Each row is where one point has got to under a steady rotation. How many steps took it there?
The counts run from 0 to 433.
[-19 -28 -18  13   2 -10 -15  -5  -1 -13  -5 -14  18   1   8  -5 -34 -14
  -6  27   2  -7   1   9   1   7  -5  27  10 -28  23 -22  13  12  -8  16
   0  19 -20  -9  -3 -17  -2 -18 -26  -4  11   3  -3  12 -16  -9 -26]  200
[ 29   5  -7 -23   8   2   0   1   6  -1  12   8 -24  11   8   1   0  15
 -10 -14   6  17  21  24 -12 -12  21 -11 -13   6  -1   0 -26 -21   5 -23
  28  15   2  33  23   9 -17  17  -7   3  24 -31   3  -8  13   3   5]  423
[ -1   6  10 -11  25  -2   2   4   6   0   2  -1  10 -19   2   0   6 -27
  -6  -4   2 -42  12   7   2  22  17  26  25  17   8  11  18 -16 -23  15
 -13 -10 -13   0 -14 -26  17   8 -19   2  27  15  -6  -3 -16  19 -22]  213
[-22  20   1   1 -24   0  21  10   1  20  17   0   5   7 -22  -9  56   5
  25 -17 -18 -25 -17 -11  -5  -5   3   1  -9  10  19  -6  17  -3 -14   5
 -28 -12   5   6  12 -11  19  -2   0   0   5   6   8  -7  19   0   3]  80
[ -2  11  -1  -6  -8 -17 -10  -4  21  29 -17  21  20  -7 -26 -27  -4   5
  13 -13  12  14 -28 -27   2  26   6  -1  15   9  29  -5  10 -13  -1   2
 -31  -4  -2   6 -23   2  13  15   1  23   3  12  -2 -12  22   6   4]  396
[-16 -12 -14 -11  -3   0 -11   6   1 -14 -20  10  23 -15 -16   3 -24 -19
   3  29 -15  -3  -8 -17   5  22  -9  15  23  -9  -1 -15   7  16   6   5
  -2 -15  -4 -17   1 -12   8  -2  -6  14 -22  36  11  36   4   3 -26]  34
[-32  29  13 -10 -13  -3   7 -20  -8 -10  16   9  -2 -10  26  -9  10  -5
 -19 -11 -24 -12  10 -11 -11  -4 -15 -11 -35 -13   0   3  20 -10  -2  -4
  19   5  -1   7 -15   9   7   5   9  32  -4  23 -29  14 -11  10  11]  311
[  6  -3  13  13  40   0 -24 -19 -17  -4 -14   0  -8 -17  11  15 -37  -1
 -14  -5  17  -6   2   2  -8  23   1  -8   0  -8  -4  24   9  -5   0  20
 -18  11  -9 -35 -38   5 -12 -12  -8   2   3   5 -24  -7 -13  -8  11]  302
[ 10  21  -9  10  -2 -33   3   0  -8  23   3  -8  -4   8 -11   9  -3  -2
  28 -30   8  32  16   4  11   4   6  14  29  -3 -17   0   1  -9  15 -10
  10   7   8  17  -4  -7  -8  34 -29 -34  11 -11  -7   2 -21  -9  18]  59
[  1   1   8  12  35  -4 -21 -17 -23   0 -14   3  -9 -16  -2  13 -37  -3
  -4  -6   9  -6   3   3 -13  27  -3  -6   0   1  -1  29   6 -16  -7  18
 -25   4  -7 -37 -33   0 -20  -9 -12  -2  -3  16 -14  -8  -5  -7  12]  303
[ -5  19  13  -6  29  -6   7   3   9 -14   0  -6 -31   8  14  -3  13  21
 -15   4  28   5  13  13 -29 -10 -14  -7 -10  -6  -4   2  12  -6 -12  -2
 -18  15   1  10 -32  -2 -23   3   1 -10   3  -4 -32 -32 -22  -9   8]  222
[-14  12 -19   0  10  12  27   0  14  -3 -25  -3   4  22  -1   3 -17  25
 -14 -32   2  13  32  -2  -9  -7   7 -20 -15  -3   1  -4 -22   0  -4  -9
 -12   3  10   3   0  29   6  38 -14   7 -18  23   7  10   1   4  11]  321
[ 17 -14 -13 -10 -19 -29 -12   5   6  20  -2  11  -7  13 -15  -3  -5 -24
  17  11   3  14 -23  -7   0 -10 -17  36  28   1   1  19   4   2  32  -2
  30  -3  -2  10   2   9 -14  12   1   2  40 -18   6 -18   1   5   3]  194
[  6 -28 -21 -16   9  15   5  10   8 -19  -6   4   3 -17   2   3   4  -9
   3  -2 -22 -33  -5  26  19  -6  27  13  29  -1  -1  -7  -2   7   1  13
   0   9  13  -9  17 -28  12 -10 -12  -8  35 -11  -2  22  16  -9 -24]  348
[-23 -18 -15  -4   0   3 -15   2   0 -14 -12  12  30 -16 -12  -3 -29 -23
  -4  23 -17  -8 -11 -16   6  24  -7  16  24 -10   7 -14   5   5   0  13
   2  -6  -6 -20  -4 -14   9  -2  -6  16  -6  35   7  41   3   6 -20]  33
[ 21 -37   2   8  12  19 -24   3  -2 -19   6  -1   1 -14  11   9 -22  11
 -16  39   5   1 -18  11  12  -6   4  -4   9  -7 -19  -7 -10  13   8  13
  13  12   3 -21   6  -5 -10 -31  20 -10  -6 -29   4   9   7 -18 -14]  268
[-12  18   4  27  29  23   2   4   0   1   2 -12  -4  15   4   9  -7  42
 -21 -24  15  -5  24  -2 -20   1  23 -30 -19 -10   5  -2 -19  -4 -15  21
 -30  11  -6 -17  -6  12   0  11 -15 -11 -15   6   8   5  -2  -4  13]  154
[-16  32  25 -12   9  12   7  17  -3  -4  31  15 -11 -23  25  -7  40  -5
   2  -4  -8 -14  15  -1  -9  10   7 -10   7  11 -21  -7  15 -14  -6  -3
   3   6   7   5 -15 -26   7  -7   6   0  18  13 -21  27  -2   1  15]  145
[ 12  -2  12 -11   2 -13  18 -12  -7 -12  -2 -20 -15   2  26  11 -11 -28
  -1  -2   5   1  30  18  16  -8 -13  22   1  13 -30  16   8   3   7 -23
  34  -5   2  23  -6   2  -7  12  -2  -6   5  -6 -14  -5 -42  15  -4]  208
[-29  22   6  24 -16 -11   3 -26   4  15   2 -13  27  -3   8 -15  -6  18
  -3 -27   3   8  -1 -19  21   2   9  -8  -9 -30  18 -23  23   5  -7  12
 -17  13  -6   9 -19   3  25   9  -9   1 -21  -3 -17   5 -18   2  -1]  231
[ -4  36  15  20 -13  -5  -8  13 -15  16  23  11 -10  11 -24   7  33  20
  12  -5  -5  15 -23 -30 -21  -5  -8 -14  -2   5 -18  10  -1 -13  13   8
  -3 -13  11 -13  -1   8 -13  15  21 -10 -11   0   7  -4   8  -5  32]  159
[  4 -16 -21  13 -12   9  -8  23  12  17  10   8  19  15 -20 -25   7  14
   4  -2   3   9 -21   6   6   4   5   1  35  20  10 -20 -23 -33 -10  -5
   1   1   4   7  17  -7 -12  13  -1  -8  20  -8  14  12  35 -12  22]  259
[ -2  -5  -9 -23  -7  -7   4   3  -4 -19 -25   2   4 -12 -13  16 -21 -21
  10  27 -13  11   7 -17   3   9 -15   8   1  -8 -14  -5   1  32  19  -8
   9 -16   5  -6   7  -1   5  -1  -2   9 -38  29  14  29  -7   7 -28]  36
[-23  15 -17   6   9  20  19   6  15 -11 -17  -8   4  26   1  -1 -15  31
 -26 -23   2  11  28  -3 -12 -11   0 -19 -10  -5  -3  -8 -26 -12 -13  -2
  -7   3   5   6   2  28  -1  41  -7   8 -19  22   7  15  -2   7  10]  322
[ 12  -7  -1  10  21   1 -21  24   9   2  -5  -1  11  10 -12  -4 -27   2
  -7  27  38  17  12   5 -14  30  -2  10  37  20   0 -15 -16 -20 -16  -5
  -8  -2 -20   1  -4 -11 -23   9 -12 -20  -3  11  20   3  -6   4  -1]  123
[  9  -5   2 -10  -6 -18  13  -1 -15 -12  -9 -16 -15  -2   6  17  -6 -31
  20  19   4  14  22  10   9  -1 -27  21   5  10 -35  12  13  23  13 -27
  22 -15   5  17  -2  -3 -12  -1  -2 -21 -18   8  -3   6 -36   5  -8]  206
[  0   0  -2  -3   9   0 -16  -1  -5 -17  -6  17   5 -17  -4  -3 -14   7
  -8  18   6  30 -17   5  10  11 -25 -14  23   8 -33 -15  -6 -25   1 -17
   4   0  25  -9 -17   0 -30   6  21  -5 -19   9 -27  18  15 -24  17]  405
[ -8  13  -1  -5 -14 -17  -5  -8  17  32 -21  17  22  -3 -25 -26  -7   8
  15 -14  10  20 -25 -31   7  22   7  -5   3  -5  34 -13  11   1   4  -1
 -27  -3 -10  10 -17   5  19  12   1  21 -11  13   1 -10  18   9  -1]  397
[ 14 -11   5 -39 -17  -2  10  20  27   3 -11  18  -2 -11   5 -18  10 -18
  16  29   9  14  -6 -11   5   3  -4  13  15  14   4 -13  10  32  23 -23
   9  -7   3  26   1  -6  18 -13  22  16  11   0   9   3   4  14 -17]  115
[ 17 -34   5 -11   0   7 -12  -7  -2 -13 -15  11   4 -22 -12   2 -10 -12
  -2  28  -7 -15 -46  -2  20   2 -13   1   7   9  -9  12   8   8   7   8
 -10 -10  12 -27  -4   0  -1 -30  31  11  -9  -6  -4  -9  23  -8 -18]  101
[ -8   0   3  -1 -15  15  27   2  19   3  -4  -9  -7  11  16 -12  30  28
   5 -12   2  -3  -9  -7   5 -37   3 -17 -28 -16   9  -2  10  38   9   4
 -16  12  14  10  -8  15  23 -17  19   2  -4 -19 -11 -16   6 -10   0]  84
[  2   9  -3   1 -21 -10 -11  27   2  18  18   4   5   3 -11   0  16  16
  28  10   1  23  -4 -22  -6   5  21  -3   7 -20  11 -30   2  34  24   6
   2  11  -5   8  20 -17  15 -17 -13 -17  -5 -14  32  19   5  -4  -5]  431
[ -7  12  -3 -17  -9  14   5   7   8  -5   5  15  10 -15 -25  -6  36  13
  -1   5 -19 -22 -29 -11  -4   0  11 -15 -10   4  14 -16   6 -10 -16   7
 -28 -14  14  -7  16 -13  16  -6  16  18 -20  13   9   3  35  -4 -19]  248
[ 12  18 -11   2   4 -34  -2   9  -8  17  -1  -1 -14   4 -16   9  -1  -4
  32 -16  13  32  11   4   2   6   2  14  35   0 -21   2   2  -7  15  -8
  -1   5  15  11 -12 -11 -17  27 -23 -34  15 -12 -11  -1 -13 -18  17]  58
[ -9  24  34  17 -14  -7 -10  20   0  26  18   1   9   2   2  -7  16 -15
  17  13  16   9   0 -38 -11  20  -7  13  16   8  -4   7  19  21  17  10
   5 -14 -18   0 -21  -3  12   0  11  -6  -1  12  20   7 -26  23  12]  295
[-14  -6 -36   4  -7 -13 -16   3 -22 -15   6   3   7   9 -39  14  -4   7
   5  15 -22   5 -16   4 -10  -3 -13   3   6 -12   1 -16 -12 -28 -10   0
  -1  -4  11 -15  26 -13 -31   5 -19 -14 -19  13   8  13  20 -29  -7]  338
[  6  11  24  -9  12   9  13 -10  18  -8  -7  -1 -14   8  19 -16   6  12
 -30  -3  23   3   7   3 -13 -13 -20  -9 -22  15  -6  18   0 -20 -12 -15
   1  -6  -2  16 -25  27 -11  16  28  20   0  -2 -21 -34  -7  14  15]  390
